[[144 106 122 132 143]
 [154 110 122 132 151]]
:
[[144 106]
 [154 110]]

[[119 134 144 147 101]
 [119 129 142  98 125]
 [142 131 142 150 150]
 [111 124 116  99 126]]
:
[[119 134]
 [119 129]]

[[117 120]
 [106 135]
 [136 141]
 [156 129]]
:
[[117 120]
 [106 135]]

[[107 111 128]
 [124 129 127]
 [125 129 127]
 [124 129 127]]
:
[[107 111]
 [124 129]]

[[145 151]
 [107 110]
 [141 140]]
:
[[145 151]
 [107 110]]

[[107 117]
 [102 128]
 [103 130]
 [103 122]]
:
[[107 117]
 [102 128]]

[[141 141 139]
 [114 155 109]
 [128 128 128]]
:
[[141 141]
 [114 155]]

[[133 119 121 121 138]
 [141 128 136 132 128]
 [128 126 132 132  99]
 [128 128 108 118 128]
 [131 126 117 132 124]]
:
[[133 119]
 [141 128]]
---
[[150 135 153]
 [151 152 135]]
:
[[150 135]
 [151 152]]

[[111 118 122]
 [127 104 106]
 [109 135 136]
 [133 123 123]
 [123 137 136]]
:
[[111 118]
 [127 104]]

[[126 131 119 132 122]
 [150 139 134 125 126]]
:
[[126 131]
 [150 139]]

[[106 119]
 [148 147]
 [110 140]
 [125 124]]
:
[[106 119]
 [148 147]]

[[131 127 127 126 128]
 [114 134 126 135 120]
 [129 131 129 128 128]
 [136 113 128 122 136]
 [120 139 105 103 150]]
:
[[131 127]
 [114 134]]

[[117 112 125 107 142]
 [126 128 128 127 130]
 [111 116 127 120 118]
 [123 132 121 140 129]
 [126 128 127 127 132]]
:
[[117 112]
 [126 128]]

[[139 153 137]
 [118 124 107]
 [125 113 125]
 [128 117 154]]
:
[[139 153]
 [118 124]]

[[157 132 121 129 133]
 [147 126 116 134 146]
 [136 149 142 134 119]]
:
[[157 132]
 [147 126]]

[[125 148 105 134]
 [129 149 108 139]
 [102 123 125 144]]
:
[[125 148]
 [129 149]]
---
[[130 138 129 115]
 [125 138 125 105]
 [115 136 134 103]
 [128 138 129 114]]
:
[[138 125]
 [136 134]]

[[119 140  99 106]
 [129 122 125 118]
 [117 150 123 105]]
:
[[122 125]
 [150 123]]

[[122 118 122 113 135]
 [124 118 149 153 111]
 [141 107 155 117 149]
 [135 120 110 134 152]]
:
[[118 149]
 [107 155]]

[[115 126 121 143]
 [103 134 141 122]
 [146 122 125 122]
 [120 124 121 118]]
:
[[134 141]
 [122 125]]

[[127 125 110 146]
 [117 115 133 132]
 [115 117 151 111]]
:
[[115 133]
 [117 151]]

[[133 135 131 124]
 [139 142 135 119]
 [145 155 140 130]]
:
[[142 135]
 [155 140]]

[[121 111 117]
 [127 123 115]
 [150 157 123]
 [117 131 139]
 [119 101 136]]
:
[[123 115]
 [157 123]]

[[110 124 151]
 [104 115 151]
 [102 121 132]]
:
[[115 151]
 [121 132]]

[[108 143 133 121]
 [119 147 141 121]
 [152 137 134 127]]
:
[[147 141]
 [137 134]]
---
[[118 116 142]
 [129 137 115]
 [106 107 129]
 [143 139 134]
 [114 114 136]]
:
[[118 116]
 [129 137]
 [106 107]]

[[104 121 120 124]
 [114 123 119 111]
 [151 142 126 156]
 [123 114 116 127]
 [140 132 138 136]]
:
[[104 121]
 [114 123]
 [151 142]]

[[113 154]
 [110 104]
 [126 136]
 [130 105]
 [136 108]]
:
[[113 154]
 [110 104]
 [126 136]]

[[105 135]
 [106 135]
 [150 121]
 [121 106]]
:
[[105 135]
 [106 135]
 [150 121]]

[[108  99 137 131 108]
 [148 158 115 129 147]
 [107 115 128 111 108]]
:
[[108  99]
 [148 158]
 [107 115]]

[[123 112]
 [136 116]
 [113 149]
 [125 106]]
:
[[123 112]
 [136 116]
 [113 149]]
---
[[143 124 122 141]
 [149 118 132 138]
 [101 157 139 120]
 [125 138 138 128]
 [114 130 124 118]
 [157 128 127 153]]
:
[[157 128 127 153]
 [114 130 124 118]
 [125 138 138 128]
 [101 157 139 120]
 [149 118 132 138]
 [143 124 122 141]]

[[117 147 129 118 117 124 122 133 136 133 144 138 127 127 140 127]
 [129 105 108 128 151 135 136 141 118 122 130 108 125 134 126 138]
 [124 113 117 131 124 138 144 130 128 137 124 144 126 126 121 137]]
:
[[124 113 117 131 124 138 144 130 128 137 124 144 126 126 121 137]
 [129 105 108 128 151 135 136 141 118 122 130 108 125 134 126 138]
 [117 147 129 118 117 124 122 133 136 133 144 138 127 127 140 127]]

[[110 117 125 129 128 128 124 132 138 133 129 125 130 126 124 146]
 [137 135 126 120 128 123 133 124 121 127 117 125 120 119 131 118]
 [128 135 125 129 129 128 124 127 118 150 138 127 130 126 124 118]
 [128 135 115 127 128 128 124 127 131 124 129 125 107 112 124 125]
 [133 135 136 129 128 133 124 126 108 133 129 128 133 142 127 125]]
:
[[133 135 136 129 128 133 124 126 108 133 129 128 133 142 127 125]
 [128 135 115 127 128 128 124 127 131 124 129 125 107 112 124 125]
 [128 135 125 129 129 128 124 127 118 150 138 127 130 126 124 118]
 [137 135 126 120 128 123 133 124 121 127 117 125 120 119 131 118]
 [110 117 125 129 128 128 124 132 138 133 129 125 130 126 124 146]]

[[116 122]
 [113 120]
 [124 126]
 [137 133]
 [134 132]
 [129 129]
 [131 130]
 [122 125]
 [103 114]
 [144 137]
 [127 128]]
:
[[127 128]
 [144 137]
 [103 114]
 [122 125]
 [131 130]
 [129 129]
 [134 132]
 [137 133]
 [124 126]
 [113 120]
 [116 122]]

[[131 106 119 105 101 135 133 120 136 130 130 117 115 137]
 [124 128 132 121 128 126 132 117 139 128 129 127 121 131]]
:
[[124 128 132 121 128 126 132 117 139 128 129 127 121 131]
 [131 106 119 105 101 135 133 120 136 130 130 117 115 137]]

[[102 132 124 135]
 [100 109 131 106]
 [112 137 112 135]
 [126 126 128 113]
 [137 131 134 123]
 [102 108 130 107]
 [133 112 143 124]
 [101 118 136 132]
 [111 109 145 130]]
:
[[111 109 145 130]
 [101 118 136 132]
 [133 112 143 124]
 [102 108 130 107]
 [137 131 134 123]
 [126 126 128 113]
 [112 137 112 135]
 [100 109 131 106]
 [102 132 124 135]]

[[124 126 131 126]
 [125 131 118 119]
 [151 125 115 125]
 [118 134 129 128]
 [114 128 147 140]
 [111 135 140 136]]
:
[[111 135 140 136]
 [114 128 147 140]
 [118 134 129 128]
 [151 125 115 125]
 [125 131 118 119]
 [124 126 131 126]]
